In the data rows, the value 50 means zero.
The rows of a group all lie on one hidden flat surface, such as a line or a plane, and each surface passes through zero. Groups are numbered from 0 in the order they first appear among the rows asked about.
The rows in order, each followed by its group:
array([52., 67., 76., 65., 59., 36., 18., 50., 42., 52., 55., 40.]) 0
array([91., 38., 37., 34., 81., 47., 57., 64., 59., 72., 16., 34.]) 1
array([47., 41., 37., 27., 56., 38., 39., 39., 59., 25., 47., 28.]) 2
array([45., 28., 47., 64., 53., 68., 39., 73., 45., 27., 62., 56.]) 3
array([41., 95., 41., 20., 59., 47., 17., 42., 41., 31., 74., 64.]) 4
array([53., 53., 60., 73., 50., 66., 65., 67., 43., 73., 51., 72.]) 2
array([42., 54., 63., 86., 57., 49., 28., 61., 36., 52., 33., 41.]) 0
array([55., 52., 46., 40., 38., 32., 28., 25., 44., 33., 56., 30.]) 2
array([49., 54., 56., 66., 56., 71., 73., 69., 50., 66., 51., 71.]) 2
array([22., 37., 39., 71., 54., 59., 44., 65., 46., 35., 63., 54.]) 3
array([53., 29., 55., 64., 42., 51., 68., 51., 51., 60., 40., 43.]) 4
array([20., 60., 60., 65., 31., 49., 46., 41., 45., 33., 79., 63.]) 1
array([60., 6., 62., 84., 40., 48., 88., 61., 57., 66., 25., 35.]) 4
array([64., 47., 46., 43., 59., 48., 55., 53., 51., 62., 38., 48.]) 1
array([71., 44., 43., 39., 67., 48., 57., 60., 54., 63., 32., 45.]) 1
array([63., 45., 45., 39., 64., 48., 49., 59., 50., 59., 34., 42.]) 1
array([38., 99., 38., 24., 61., 52., 17., 42., 43., 34., 76., 68.]) 4
array([25., 55., 54., 60., 33., 49., 45., 39., 48., 39., 70., 58.]) 1
array([38., 47., 44., 51., 69., 70., 74., 73., 64., 61., 44., 59.]) 2
array([44., 65., 48., 41., 56., 47., 32., 45., 46., 47., 57., 56.]) 4
array([54., 58., 64., 69., 52., 68., 64., 68., 47., 74., 47., 78.]) 2
array([26., 32., 43., 68., 57., 66., 42., 72., 45., 31., 62., 55.]) 3
array([10., 54., 35., 65., 53., 40., 56., 33., 49., 43., 49., 54.]) 3
array([67., 57., 65., 67., 27., 44., 36., 34., 31., 58., 60., 64.]) 2
array([64., 56., 58., 56., 28., 35., 30., 27., 33., 42., 55., 48.]) 2
array([56., 21., 57., 71., 44., 48., 72., 59., 54., 61., 30., 38.]) 4
array([57., 56., 69., 73., 37., 59., 52., 52., 35., 69., 50., 75.]) 2
array([12., 63., 63., 63., 23., 54., 38., 33., 42., 30., 83., 65.]) 1
array([28., 57., 57., 60., 38., 54., 47., 43., 45., 39., 64., 55.]) 1
array([22., 58., 58., 60., 30., 54., 46., 37., 40., 34., 74., 58.]) 1
array([39., 90., 39., 21., 60., 48., 18., 41., 44., 33., 75., 61.]) 4
array([61., 57., 48., 14., 45., 43., 65., 38., 60., 44., 63., 58.]) 0
array([45., 23., 21., 58., 46., 65., 76., 56., 55., 48., 42., 58.]) 0
array([49., 75., 43., 33., 59., 49., 33., 49., 45., 45., 61., 59.]) 4
array([79., 38., 43., 41., 72., 48., 54., 61., 55., 65., 28., 40.]) 1
array([34., 41., 30., 31., 75., 57., 56., 63., 69., 36., 45., 38.]) 2
array([46., 68., 46., 43., 54., 51., 35., 46., 47., 42., 55., 57.]) 4
array([33., 41., 31., 33., 79., 56., 66., 66., 72., 43., 44., 41.]) 2
array([38., 35., 45., 94., 54., 59., 40., 63., 41., 52., 35., 48.]) 0
array([62., 43., 47., 44., 58., 45., 53., 56., 53., 59., 34., 42.]) 1
array([62., 51., 61., 45., 34., 30., 23., 23., 36., 37., 55., 40.]) 2
array([51., 76., 79., 56., 57., 35., 21., 51., 42., 52., 51., 42.]) 0
array([50., 23., 57., 50., 41., 32., 93., 29., 51., 55., 84., 66.]) 5
array([14., 63., 60., 65., 26., 55., 43., 36., 43., 33., 84., 67.]) 1
array([47., 58., 57., 60., 54., 68., 71., 71., 48., 74., 44., 77.]) 2
array([58., 19., 58., 71., 45., 48., 71., 51., 56., 64., 34., 40.]) 4
array([64., 43., 47., 44., 59., 46., 55., 57., 51., 62., 34., 44.]) 1
array([40., 84., 39., 22., 58., 50., 20., 42., 44., 36., 66., 61.]) 4
array([38., 47., 41., 51., 74., 66., 69., 74., 65., 58., 46., 55.]) 2
array([45., 52., 58., 67., 55., 69., 71., 74., 51., 73., 44., 66.]) 2
array([46., 64., 47., 39., 52., 49., 41., 46., 49., 45., 59., 55.]) 4
array([11., 62., 65., 69., 26., 50., 40., 36., 41., 30., 83., 65.]) 1
array([56., 50., 52., 34., 39., 33., 31., 22., 47., 32., 51., 34.]) 2
array([63., 57., 62., 54., 28., 35., 24., 26., 35., 42., 56., 44.]) 2
array([56., 29., 49., 62., 46., 48., 65., 50., 55., 56., 41., 41.]) 4
array([14., 65., 62., 63., 20., 51., 42., 34., 41., 28., 81., 60.]) 1
array([66., 58., 67., 68., 25., 47., 36., 33., 30., 54., 53., 58.]) 2
array([42., 92., 45., 27., 61., 51., 20., 44., 48., 37., 71., 63.]) 4
array([42., 41., 33., 26., 65., 41., 46., 49., 68., 29., 47., 32.]) 2
array([61., 7., 58., 76., 41., 49., 82., 58., 60., 66., 27., 34.]) 4
array([61., 58., 72., 74., 30., 48., 46., 41., 27., 63., 56., 73.]) 2
array([40., 33., 40., 86., 53., 63., 47., 63., 41., 51., 33., 52.]) 0
array([65., 55., 57., 44., 31., 30., 26., 26., 36., 41., 56., 36.]) 2
array([56., 72., 80., 54., 57., 39., 22., 50., 38., 51., 51., 42.]) 0
array([53., 28., 55., 66., 47., 51., 66., 57., 53., 57., 39., 40.]) 4
array([41., 42., 32., 25., 65., 42., 47., 50., 68., 31., 46., 34.]) 2
array([63., 58., 71., 71., 30., 55., 43., 44., 35., 63., 56., 67.]) 2
array([80., 39., 38., 37., 73., 44., 56., 61., 55., 67., 23., 38.]) 1
array([54., 58., 61., 75., 44., 65., 66., 64., 39., 71., 50., 72.]) 2
array([36., 66., 46., 48., 50., 33., 59., 11., 54., 67., 39., 45.]) 3
array([57., 17., 53., 73., 39., 50., 74., 55., 53., 62., 32., 38.]) 4
array([19., 57., 59., 61., 26., 58., 42., 36., 41., 34., 77., 67.]) 1
array([92., 51., 61., 29., 44., 51., 46., 63., 51., 58., 44., 49.]) 3
array([91., 45., 67., 34., 50., 57., 43., 62., 47., 55., 55., 44.]) 3
array([47., 32., 54., 49., 43., 39., 83., 37., 52., 53., 78., 64.]) 5
array([49., 72., 45., 52., 63., 63., 12., 66., 53., 48., 11., 37.]) 5
array([36., 42., 33., 28., 75., 53., 58., 61., 66., 40., 41., 38.]) 2
array([75., 43., 38., 42., 65., 50., 54., 53., 54., 61., 31., 44.]) 1
array([85., 38., 43., 35., 76., 49., 58., 64., 58., 70., 20., 36.]) 1
array([39., 46., 42., 52., 69., 70., 75., 76., 65., 64., 49., 57.]) 2
array([43., 85., 41., 25., 59., 50., 21., 39., 46., 39., 72., 63.]) 4
array([47., 61., 73., 77., 56., 40., 21., 60., 37., 52., 39., 40.]) 0
array([42., 77., 43., 31., 58., 47., 28., 44., 47., 39., 64., 60.]) 4
array([41., 58., 67., 81., 56., 47., 24., 58., 38., 51., 40., 46.]) 0
array([41., 89., 40., 22., 55., 47., 21., 40., 47., 35., 74., 61.]) 4
array([28., 56., 57., 57., 36., 50., 48., 44., 49., 36., 70., 57.]) 1
array([54., 76., 43., 49., 60., 62., 7., 65., 48., 50., 15., 36.]) 5
array([68., 67., 52., 33., 49., 37., 57., 30., 61., 72., 36., 42.]) 3
array([64., 64., 61., 15., 47., 41., 46., 38., 59., 49., 69., 47.]) 0
array([33., 56., 56., 61., 34., 58., 47., 42., 46., 41., 70., 58.]) 1
array([52., 58., 60., 72., 49., 67., 64., 64., 46., 69., 52., 75.]) 2
array([43., 40., 33., 25., 64., 38., 40., 41., 58., 29., 51., 27.]) 2
array([50., 37., 56., 52., 42., 47., 72., 40., 50., 52., 70., 56.]) 5
array([42., 48., 47., 58., 65., 71., 78., 75., 59., 64., 47., 61.]) 2
array([49., 29., 22., 44., 43., 59., 81., 51., 61., 49., 50., 60.]) 0
array([60., 62., 53., 14., 44., 46., 57., 37., 59., 47., 71., 48.]) 0
array([56., 29., 54., 66., 45., 50., 70., 53., 56., 57., 40., 44.]) 4
array([46., 49., 57., 70., 57., 70., 70., 74., 49., 71., 48., 69.]) 2
array([21., 60., 61., 65., 28., 53., 43., 39., 44., 31., 80., 62.]) 1
array([79., 70., 59., 29., 44., 35., 58., 35., 56., 68., 37., 44.]) 3
array([50., 46., 41., 35., 48., 34., 30., 27., 56., 27., 52., 28.]) 2
array([26., 63., 41., 54., 51., 28., 63., 21., 55., 62., 39., 48.]) 3
array([63., 62., 54., 10., 43., 39., 61., 33., 61., 50., 69., 51.]) 0
array([61., 73., 74., 32., 49., 37., 34., 44., 47., 48., 60., 44.]) 0
array([78., 40., 43., 38., 72., 49., 55., 64., 57., 65., 24., 38.]) 1
array([64., 57., 70., 67., 24., 43., 36., 38., 28., 58., 54., 60.]) 2
array([55., 30., 53., 63., 45., 51., 63., 56., 54., 60., 38., 46.]) 4
array([86., 54., 62., 27., 47., 50., 49., 51., 50., 64., 41., 42.]) 3
array([51., 26., 58., 51., 38., 37., 86., 33., 50., 51., 82., 63.]) 5
array([82., 39., 42., 35., 76., 46., 55., 64., 56., 68., 23., 35.]) 1
array([62., 15., 59., 76., 43., 47., 80., 58., 58., 68., 27., 35.]) 4
array([54., 23., 55., 64., 44., 49., 69., 52., 52., 60., 35., 45.]) 4
array([22., 58., 59., 61., 27., 53., 47., 39., 46., 38., 70., 60.]) 1
array([58., 44., 33., 18., 44., 55., 73., 43., 66., 46., 63., 56.]) 0
array([37., 41., 31., 26., 64., 39., 49., 49., 63., 31., 48., 31.]) 2
array([67., 48., 44., 44., 63., 48., 49., 58., 55., 59., 37., 45.]) 1
array([34., 46., 37., 43., 77., 65., 67., 74., 70., 51., 42., 49.]) 2
array([51., 73., 46., 57., 59., 58., 14., 68., 50., 53., 16., 37.]) 5
array([45., 89., 45., 30., 54., 51., 21., 44., 45., 35., 66., 67.]) 4
array([41., 22., 21., 56., 47., 66., 79., 53., 54., 49., 38., 58.]) 0
array([39., 91., 38., 27., 59., 49., 19., 41., 45., 39., 67., 60.]) 4
array([35., 84., 40., 25., 61., 51., 23., 43., 42., 39., 67., 59.]) 4
array([89., 52., 67., 30., 46., 49., 47., 57., 53., 60., 43., 43.]) 3
array([65., 55., 72., 69., 26., 47., 37., 37., 29., 58., 54., 58.]) 2
array([39., 24., 34., 81., 49., 64., 52., 60., 47., 52., 31., 55.]) 0
array([49., 71., 44., 39., 57., 48., 34., 47., 46., 44., 59., 55.]) 4
array([51., 54., 57., 71., 55., 69., 75., 67., 51., 71., 49., 72.]) 2
array([58., 8., 60., 78., 39., 49., 81., 58., 57., 63., 26., 39.]) 4
array([12., 57., 62., 65., 27., 53., 43., 40., 43., 33., 83., 61.]) 1
array([13., 63., 61., 68., 18., 55., 44., 33., 43., 28., 82., 62.]) 1
array([38., 21., 28., 75., 51., 64., 64., 60., 50., 51., 38., 53.]) 0
array([61., 53., 38., 9., 43., 53., 74., 36., 62., 46., 63., 57.]) 0
array([40., 82., 41., 30., 55., 52., 24., 42., 44., 37., 69., 60.]) 4
array([54., 27., 56., 68., 43., 49., 69., 55., 54., 58., 35., 39.]) 4
array([68., 44., 47., 43., 61., 52., 51., 56., 52., 60., 37., 44.]) 1
array([51., 78., 46., 53., 59., 65., 12., 69., 50., 48., 15., 38.]) 5
array([32., 46., 36., 37., 75., 58., 68., 73., 67., 46., 43., 43.]) 2
array([49., 63., 74., 77., 58., 43., 22., 60., 40., 56., 38., 41.]) 0
array([54., 17., 58., 72., 42., 49., 77., 56., 52., 60., 33., 41.]) 4
array([9., 64., 60., 71., 20., 57., 44., 33., 44., 32., 82., 60.]) 1
array([39., 85., 42., 25., 60., 47., 22., 46., 45., 33., 70., 61.]) 4
array([27., 59., 61., 63., 34., 50., 45., 43., 44., 38., 76., 62.]) 1
array([49., 45., 36., 29., 52., 32., 40., 36., 58., 27., 53., 26.]) 2
array([53., 48., 49., 39., 43., 32., 25., 28., 43., 30., 53., 30.]) 2
array([49., 37., 51., 48., 47., 44., 71., 38., 52., 48., 67., 58.]) 5
array([59., 79., 76., 37., 53., 34., 28., 46., 48., 48., 61., 40.]) 0
array([54., 52., 46., 38., 40., 34., 30., 27., 48., 30., 53., 33.]) 2
array([65., 56., 70., 73., 25., 46., 38., 40., 29., 59., 57., 61.]) 2
array([49., 36., 52., 47., 40., 41., 74., 41., 53., 47., 66., 58.]) 5
How many dimensions does each group's flat surface have? From group 0 on:
2 1 2 2 1 1
